In the rows, zero is written as 128.
Named turns come first, each shown by rows before and after it. Which turns, in which order, take the first row of each pair that follows to the second? Write the first one first, as in the answered first pair.
turn k_3:
[156 138 151 111 145 129 100 142 130 118 143]  ->  [126 122 142 127 165 106 127 143 138 107 147]
[132 126 121 112 115 131 109 140 114 132 141]  ->  [126 121 124 116 133 123 112 144 119 123 149]
[145 186 155 119 149 163 126  83 159 120 129]  ->  [130 175 156 129 175 145 139  90 163 106 140]
turn k_36:
[151 119 127 110 145 102  98 184 150 113 152]  ->  [138 151 124 130 181 108 129 143 171  97 146]
[138 158 161 141 145 137 134 104 143 131 126]  ->  [138 153 154 138 113 141 135 103 134 147 109]
[126 167 145 151 188 147 118 108 149 103 160]  ->  [117 178 125 159 135 165 140  72 145 131 113]
turn k_547:
[121  91 132 133  98 127 114 132 129 154 115]  ->  [123 117 129 139  98 142 125 103 132 156 102]
[119 134 143 130 140 130 132  93 144 121 133]  ->  [127 127 150 124 148 126 120 108 140 116 148]
[ 93 119 116 151 105  94 157 108 113 132  92]  ->  [123 175 127 144 129 129 143  76 120 123 100]
Pairs:
Each pair is 2 to 3 turns apart.
[168 160 149 121 155 165 113 132 130 112 144]  ->  [173 139 147 111 128 159 100 155 122 125 143] => k_36 then k_36 then k_547
[196 172 145  74 126 192  57 112 126 126 129]  ->  [ 69  32 100 128 109  74 152 163 131 131 102] => k_547 then k_3 then k_547
[145 123 127 116 105 162  95 136 117 128 130]  ->  [100  92 116 139 139 120 132 145 128 111 138] => k_36 then k_3 then k_547
[ 89 108 122 150 138  85 171 132 118  80 144]  ->  [ 97  88 116 137  87  86 158 149 102 107 126] => k_36 then k_36 then k_36
[144 156 138 123 146 151 120 107 126 125 127]  ->  [147 142 136 114 111 153 110 121 113 144 118] => k_36 then k_36
[117 136 142 151 137 109 150 128 130 133 128]  ->  [127 136 150 142 147 109 133 142 129 127 141] => k_547 then k_547 then k_547
[129 164 129 133 119 162 134 140 106 111 100]  ->  [131 168 134 132 127 165 130 141 108 106 106] => k_3 then k_36
[130  97 110 134 133 113 162 126 141  91 107]  ->  [141 127 109 131 131 136 160 101 141  93  95] => k_36 then k_547
[142 121  98  99  78 135 128 126 109 170 104]  ->  [108  82  94 112 102  96 148 148 115 157 116] => k_36 then k_3 then k_547
[108  90 115 135  99 109 133 144 118 146 107]  ->  [150 168 132 130 129 159 117  96 127 133 113] => k_547 then k_547
[143 122 125 123  78 128 110 157 105 160 126]  ->  [112  96 117 137 100 100 134 167 113 148 129] => k_36 then k_547
[153 150 142 152  83 162 140 124 135 123 109]  ->  [172 153 160 140 113 158 115 147 135 110 138] => k_547 then k_36
[107  83 123 148 122  63 169 141 113 135 117]  ->  [111 134 120 160 127  94 190  86 126 133  94] => k_36 then k_547
[130 119 139 131 155 103 116 151 134 116 141]  ->  [117 127 134 142 159 103 137 131 144 111 132] => k_36 then k_547 then k_547
[124 132 116 146 101 150 140  97 136 144 104]  ->  [157 125 138 123 133 146  88 141 132 126 154] => k_547 then k_547
[101 144 120 148 148 119 155 113 148 113 114]  ->  [122 141 136 132 168 119 125 142 145 101 145] => k_547 then k_547
[151 126 125 126 146 129  80 137 114 122 164]  ->  [128 107 121 136 162 106  99 139 121 113 165] => k_36 then k_547
[122 101 123 119  64 125 102 112  99 137  92]  ->  [156 142 139 108  92 153  78 102 104 126 112] => k_547 then k_547
[ 88  95 109 144 100  86 160 108 151 136 106]  ->  [107  79 115 126  77  84 127 139 136 150 115] => k_36 then k_36 then k_3
[144 140 138 119 184 107 126 137 142 100 160]  ->  [105 126 107 144 127 102 180 102 140 128 104] => k_547 then k_36 then k_36
[119 129 136 143 194  98 124 145 136 107 175]  ->  [122 163 133 148 196 121 135 109 140 107 161] => k_36 then k_547
[149 119 156 136 148 162  93 179 109 117 136]  ->  [126 146 132 163 118 181 143 112 118 135  80] => k_547 then k_547 then k_547
[104 154 123 142 167 135 164  72 157 113 125]  ->  [116 125 111 123  67 146 143  93 129 163  87] => k_3 then k_36
[125 127 105 124  78 127 138 101 140 160  85]  ->  [176 151 138  95 124 142  78 131 137 137 139] => k_547 then k_547
[117 102 144 111 154  73  91 178 120  93 165]  ->  [ 97 182 125 148 166 113 156  71 148  94 117] => k_36 then k_3 then k_547
[140 161 138 119 139 156 127 111 137 104 138]  ->  [144 146 130 112  95 162 122 119 122 129 121] => k_36 then k_36
[149 133 130 117 104 167  79 110 117 120 126]  ->  [117 142 128 143 165 146 116  89 140  87 137] => k_36 then k_3 then k_36
[140 147 125 119  94 151 129 134 150 166 118]  ->  [153 146 137 106 120 146 106 154 150 153 146] => k_547 then k_36
[140 110 141 136 105 146 137 137 106 163 115]  ->  [158 125 155 127 131 154 119 142 108 153 139] => k_547 then k_547 then k_36
[104 120 117 147 117 104 148 121 139 126 119]  ->  [112 104 123 137 114  97 132 143 133 127 132] => k_36 then k_36
[145 153 150 119 125 143 111  97 129 143 121]  ->  [137 156 147 126 137 139 120  91 136 138 120] => k_3 then k_36
[119  94  91 161 103  94 132 179 145 145 122]  ->  [132 107  88 153  77 114 125 167 140 161 103] => k_547 then k_36
[154 132 124 106  84 131  73 139 102 130 140]  ->  [114  92 112 120  81  93 104 153 104 129 130] => k_3 then k_547 then k_3
[112 144 129 140 159 121 143 119 136 111 132]  ->  [109 150 121 143 138 129 149 105 131 121 115] => k_547 then k_36
[164 166 141 122 111 151 125 128 127 147 122]  ->  [154 175 144 132 146 147 135 118 138 129 131] => k_3 then k_36
[110 112 122 145 152 104 159 113 136 105 118]  ->  [158 152 139 123 159 137 118 114 133 102 136] => k_36 then k_547 then k_547
[137 116 114 136  50 131 162 133 120 132 114]  ->  [155  96 133 117  83 115 128 178 118 114 158] => k_36 then k_3
[121  78 119 153 117  83 126 154 138 127 139]  ->  [130  78 125 146 123  87 114 163 136 125 146] => k_3 then k_36
[106 123 115 145 115 114 166 118 138 124 108]  ->  [136 165 125 135 131 146 147  97 142 117 118] => k_547 then k_3
[104 144 119 158 141 125 166  78 142 143 110]  ->  [124 116 116 136  75 132 137 109 117 174  96] => k_36 then k_36 then k_547
[121  84 121 118  79 113 124 153 121 145 114]  ->  [115 110 139 130 178 103 133 141 147  98 157] => k_36 then k_36
[145  98 134 130 121 117  98 167 111 118 136]  ->  [123  87 126 144 125 105 121 162 115 116 130] => k_547 then k_36
[155 140 143 100  93 170  83 138 107 150 142]  ->  [ 71  89 125 150 151  99 163 138 132 119 145] => k_3 then k_3 then k_547
[130 101 137 109 101 115 114 179 118 123 136]  ->  [122 152 123 129  87 148 154 111 127 136  94] => k_547 then k_547
[ 91 117 115 152 147 103 168 120 143 118 108]  ->  [102 144 122 148 173 117 157 108 149 107 120] => k_547 then k_547 then k_3
[150 134 124  93 106 144 111 141 118 125 146]  ->  [125 140 125 112 159 128 139 126 136  98 157] => k_547 then k_36 then k_36
[127 155 128 118 176 110 181  91 109  87 135]  ->  [135 118 113 101  70 120 164 115  78 141  95] => k_36 then k_36
[114 149 124 147 141 133 155 106 131 129 110]  ->  [142 128 142 123 147 124 105 160 119 125 149] => k_3 then k_547 then k_547
[142  99 127  94 109 122  94 173 107 154 129]  ->  [ 97  77 117 122 139  90 134 167 121 139 128] => k_36 then k_547
[153 109 147 114 135 112  99 160 125 121 157]  ->  [149 102 134 114  89 119 102 154 115 145 129] => k_547 then k_3 then k_3
[138  90 136 121 122  87 106 163 118 125 147]  ->  [128  86 124 125  94  88 117 153 116 142 126] => k_3 then k_3
[118 100 135 110 101 111 119 145 116 144 117]  ->  [121 140 145 120 170 120 129 119 137 113 142] => k_3 then k_36 then k_36
[160 135 155 106  83 152  92 128 110 127 117]  ->  [148 171 158 125 145 151 119  89 132  96 126] => k_36 then k_36 then k_36
[110  96 113 133 115 117 151 130 118 133 112]  ->  [128  92 128 118 132 113 121 156 116 125 140] => k_36 then k_3 then k_36
[ 82  99 103 114  97  91 132 152 147 145 116]  ->  [114 104 122  90 114 104  89 177 141 136 148] => k_3 then k_36
[126 137 138 145 118 126 153 134 131 148 110]  ->  [135 143 143 141 113 132 144 134 129 151 111] => k_36 then k_547
[104 132 115 149 145 110 160 114 142 119 128]  ->  [152 161 131 122 151 142 115 125 135 117 151] => k_36 then k_547 then k_547
[146 159 147 117  94 143 120 121 133 162  98]  ->  [147 141 164 108 153 118 100 162 140 132 145] => k_547 then k_547 then k_36
[143 135 130 108 107 144 140 107 110 147 120]  ->  [153 135 142  98 128 143 121 122 111 134 142] => k_547 then k_36
[169 137 130 111  84 162  79 132 106 150 119]  ->  [163 118 144 111 141 135  67 167 112 117 165] => k_547 then k_36
[ 94 101 121 148 139 133 128 114 146 115 101]  ->  [109 128 125 142 128 157 122  96 144 121  95] => k_36 then k_547
[108 106 115 124 127  87 120 144 125 131 137]  ->  [106 147 113 137 152 105 140 102 139 123 128] => k_36 then k_36 then k_547
[102 117 135 151 165  98 163 117 149 112 139]  ->  [106 100 120 145  87 110 160 119 131 150 101] => k_36 then k_36
[146 156 119 107 103 147 102 122 120 137 125]  ->  [114 112 107 117  88 117 119 142 114 147 118] => k_36 then k_547 then k_547
[130 176 132 161  60 149 163 106 150 136  90]  ->  [134  96 152 136  76  98 116 207 135 123 145] => k_547 then k_547 then k_547
[144  92 134 131 124 112  97 162 129 130 132]  ->  [127 133 131 154 168 121 139 106 151 110 124] => k_36 then k_36
[120 104 120 126 151  81 122 160 108 144 170]  ->  [116 169 109 145 148 121 162  79 127 147 132] => k_36 then k_3 then k_547
[195 149 145 104 111 158  95 148 118 115 147]  ->  [134  84 114 130  62 113 144 158 113 140 107] => k_547 then k_547
[110  76 109 118  76 121 140 119 111 166 100]  ->  [104  83 107 124  81 125 148 107 116 166  94] => k_36 then k_3 then k_547
[ 75 120  94 182 106 136 185  65 117 156  68]  ->  [113  36 127 129 103  97  92 199  84 152 141] => k_36 then k_36
[146 106 125 107  95 124 108 165 123 146 127]  ->  [140  99 129 110 114 113 108 174 128 136 138] => k_547 then k_36
[122  94 122 116 118  97 128 180 116 135 140]  ->  [152 181 123 121 124 162 133 104 129 136 116] => k_547 then k_547 then k_3
[128 131 118 115  37 150 145 114 113 162  76]  ->  [127 156 154 122 211 122 137 126 150  72 170] => k_36 then k_36 then k_36
[152 139 146 116 184 131  99 144 127  99 163]  ->  [ 87  84 108 150 126  90 167 133 122 129 109] => k_547 then k_547
[137 169 116 117 126 167 133 108 117 151 115]  ->  [134 122 131 101 151 131 103 173 111 135 157] => k_547 then k_36 then k_547
[149 178 130 129 129 164 132  67 130 131  89]  ->  [162 174 131 119 109 170 117  77 123 143  90] => k_3 then k_36
[112 145 112 144 135 135 158  98 137 133 112]  ->  [142 157 120 124 111 156 128 104 126 145 115] => k_36 then k_547
[113 133 125 117 150 120 117 126 126 108 129]  ->  [123 147 125 113 131 138 112 111 122 119 115] => k_36 then k_36 then k_547
[ 96 122  97 128 103 129 172 121 115 159 113]  ->  [111  97 117 110 134 111 135 174 112 140 159] => k_36 then k_36
[124  57 145 114 133  92 125 166 114 103 163]  ->  [123  57 127 114  63 108 138 145 101 140 120] => k_3 then k_3
[109 144  98 161 120 121 163  97 125 148 106]  ->  [158 156 130 128 167 132  99 137 123 124 165] => k_547 then k_547
[179 196 125 101  95 164 104  97 131 157 108]  ->  [158 135 144 101 185  96  89 175 141 107 182] => k_547 then k_3
[150 151 127 125  62 150 134  93 126 172 109]  ->  [163 190 150 125 157 149 125  87 149 122 159] => k_547 then k_3 then k_36
[159 111 141 101  80 159  83 153 106 158 130]  ->  [136 113 125 118  55 157 116 127 110 168  99] => k_547 then k_547
[151 175 148 128 144 170  93 123 104 100 137]  ->  [156 163 144 122 102 174  89 129  95 121 121] => k_36 then k_36 then k_36
[152 127 137 139 105 134 119 119 132 142  80]  ->  [138  91 142 138 128 102 121 154 130 128 104] => k_36 then k_36 then k_547
[176 160 159 121 174 152 102 122 123 118 171]  ->  [101  61 121 146 112  86 159 156 112 144 130] => k_547 then k_547
[129  98 136 131  95 121  97 156 138 125 123]  ->  [126 113 143 137 146 118 100 149 150 100 144] => k_3 then k_36
[110  85 141 100 126  85 107 189 112 139 162]  ->  [ 65 139 119 147 160  97 188  96 145 127 121] => k_36 then k_547 then k_547
[125 153 129 122 138 177 135  73 107 143 114]  ->  [145 114 149  97 157 151  88 142  99 129 160] => k_36 then k_36 then k_36
[116  74 139 125 132  83 112 177 119 125 155]  ->  [134 178 128 141 116 156 143  66 135 137 101] => k_3 then k_547 then k_547
[142 168 133 128 142 140 136 109 128 115 131]  ->  [151 146 129 115  95 140 121 129 111 137 117] => k_36 then k_36
[125 102 120 146 100 114 129 173  78 137 129]  ->  [113 136 127 164 176 114 151 144 101  99 148] => k_36 then k_36
[ 80 119 147 157 197 106 155 123 140  98 149]  ->  [110 176 151 151 184 156 146  75 140 107 131] => k_36 then k_547
[131 159 142 126 198 134 128 117 133 102 149]  ->  [ 86  92 120 140 162  89 156 150 124 116 134] => k_547 then k_547
[109 100 112 142 145 110 138 139 131 107 142]  ->  [118 141 114 146 147 137 143  99 137 107 130] => k_547 then k_547
[142 135 166 128 150 163 109 109 128 124 147]  ->  [126 138 150 144 131 165 136  84 131 136 117] => k_36 then k_3 then k_36
[ 98 129 121 143 145 121 163 105 140 117 118]  ->  [110 146 125 142 146 137 160  94 143 118 116] => k_547 then k_3
[140 105 136 109 106 119  94 167 115 137 135]  ->  [111 153 126 143 168 123 149 103 148 111 128] => k_3 then k_36 then k_36
[129 117 122 122  80 140 135 120 118 153 105]  ->  [135 136 124 126  86 150 136 105 122 150 104] => k_36 then k_547 then k_547
[102 102 120 112  97 100 105 145 128 142 113]  ->  [133 170 135 108 138 140  93 104 142 123 125] => k_547 then k_547 then k_3
[128 116 122 127  89 119 111 153 126 152 102]  ->  [149 158 129 127 104 148 106 122 132 147 100] => k_547 then k_547
[118 169 136 134 207 108 171 121 137  84 153]  ->  [121 146 107 126  58 132 176 112 103 159  75] => k_36 then k_36
[ 88 120 105 144 161  97 115 138 148 136 124]  ->  [ 97 153 103 147 160 123 119 104 155 141 112] => k_36 then k_547
[128 160 135 127 145 140 134 127 131 115 142]  ->  [111 117 129 128 132 113 137 156 127 120 141] => k_547 then k_547
[116  89 127 134  84 109 133 172  98 142 114]  ->  [145 131 155 125 169 123 108 168 115 100 164] => k_3 then k_3 then k_36
[161 144 149 122 134 161 111  97 112 120 138]  ->  [160 112 150 114 126 143  96 132 106 122 153] => k_36 then k_547
[138 157 125 141 158 141 129 109 144 125 136]  ->  [144 135 120 132  98 144 120 125 127 155 111] => k_36 then k_36
[118  93 136 154  83 129 143 159 132 139 156]  ->  [133 104 149 148 116 132 124 169 137 119 182] => k_3 then k_36
[143 129 135 129 183 121 113 110 123 102 158]  ->  [129 147 116 145 153 134 146  67 127 120 119] => k_36 then k_3
[128  90 141 111 148 110  95 175 119 121 152]  ->  [116  94 118 120  77 125 120 144 110 158  97] => k_547 then k_3
[128 105 153 155 177  78 145 131 132 113 138]  ->  [179 141 152 129  96 138 106 115 111 155 106] => k_3 then k_3 then k_3
[125  70 145 110 135  97 118 171 125 123 146]  ->  [117 138 121 137 114 142 167  74 141 138  87] => k_547 then k_547
[133 154 119 148 121 161 132  91 120 146 113]  ->  [124  87 128 136 129 114 107 165 109 137 148] => k_3 then k_547 then k_547
[151 160 146 129 131 144 106 118 134 122 136]  ->  [151 135 146 120 118 129  95 146 124 127 145] => k_36 then k_36 then k_547
[ 94 100 126 173 147  97 158 140 172 132 129]  ->  [161 110 140 125  91 139  82 170 144 162 132] => k_3 then k_3 then k_36
[105 124 121 142 148 122 158 122 124 124 163]  ->  [113 131 128 138 156 127 150 123 125 118 170] => k_547 then k_547 then k_547
[ 85 113 102 161 107 132 187  77 138 141  93]  ->  [129 147 109 139  78 172 151  69 127 155  88] => k_36 then k_547
[ 88 113 111 169 118 102 159 118 119 138 116]  ->  [108 149 113 163 109 137 152  87 118 147 106] => k_36 then k_547
[ 80  89 108 156 104  97 173 129 122 140  99]  ->  [157 193 143 126 168 167 118  92 133 112 136] => k_547 then k_547
[113  76 143 122 166 104 103 166 120 140 156]  ->  [ 85 100 132 150 190 106 146 120 139 131 139] => k_36 then k_547
[176 130 131 107 142 145  71 147 100 130 160]  ->  [156 177 118 137 167 163 118  79 120 123 133] => k_36 then k_36
[121  80 141 130 126 107 117 186 118 140 121]  ->  [ 99 137 127 162 155 126 170 104 145 128  93] => k_36 then k_547 then k_547
[135 135 130 149 161 134 146 146 147 112 158]  ->  [143 150 129 145 156 147 145 134 147 115 152] => k_36 then k_547
[154 104 124 103  33 137  87 165 100 171 107]  ->  [101  52 113 129  70  82 126 189 110 152 117] => k_36 then k_547
[188 120 143 112 101 124  99 146 102 117 122]  ->  [174 157 148 131 167 125 126 111 126  87 134] => k_36 then k_36
[159 158 126 163 124 136 158  87 134 127 141]  ->  [173 155 129 153  98 145 142  96 125 139 137] => k_547 then k_36 then k_36
[135 118 129 144 160 115 140 157 129 112 149]  ->  [127 148 113 159 145 132 165 114 134 123 118] => k_547 then k_36 then k_547
[165 173 128 130  91 168 114  96 116 146 105]  ->  [111  70 121 138 102  87 130 172 112 136 131] => k_3 then k_547 then k_547
[121 146 133 138 194 136 141 122 115 115 158]  ->  [137 164 137 132 182 154 127 113 111 121 154] => k_36 then k_547
[135 132 140 122 113 142 106 124 122 134 151]  ->  [116 114 131 128  96 128 122 126 116 139 136] => k_547 then k_547
[182 149 143 114 196 125 108 150 144 112 187]  ->  [170 140 140 119 205 113 119 155 148 107 188] => k_36 then k_547
[144 121 139 104 115 127  94 155 111 134 138]  ->  [118 128 120 122  89 129 133 121 114 149  99] => k_547 then k_547
[139 159 150 121 168 147 107 137 128 119 147]  ->  [ 92 126 130 147 168 110 152 135 140 120 128] => k_3 then k_547 then k_547
[137 101 149 106 126 127  87 166 119 121 153]  ->  [113 154 126 137 111 153 145  81 136 134  98] => k_36 then k_36 then k_36
[148 134 110 113  93 178 126 107 123 121 119]  ->  [149  99 118 103  99 152 105 153 115 114 143] => k_547 then k_547
[138 134 146 108 125 133 130 117 122 131 154]  ->  [135 142 142 111 122 135 139 107 124 133 144] => k_36 then k_36
[122 112 128 119 104 117 122 141 114 127 122]  ->  [133 144 127 123 110 136 125 108 119 125 113] => k_547 then k_547
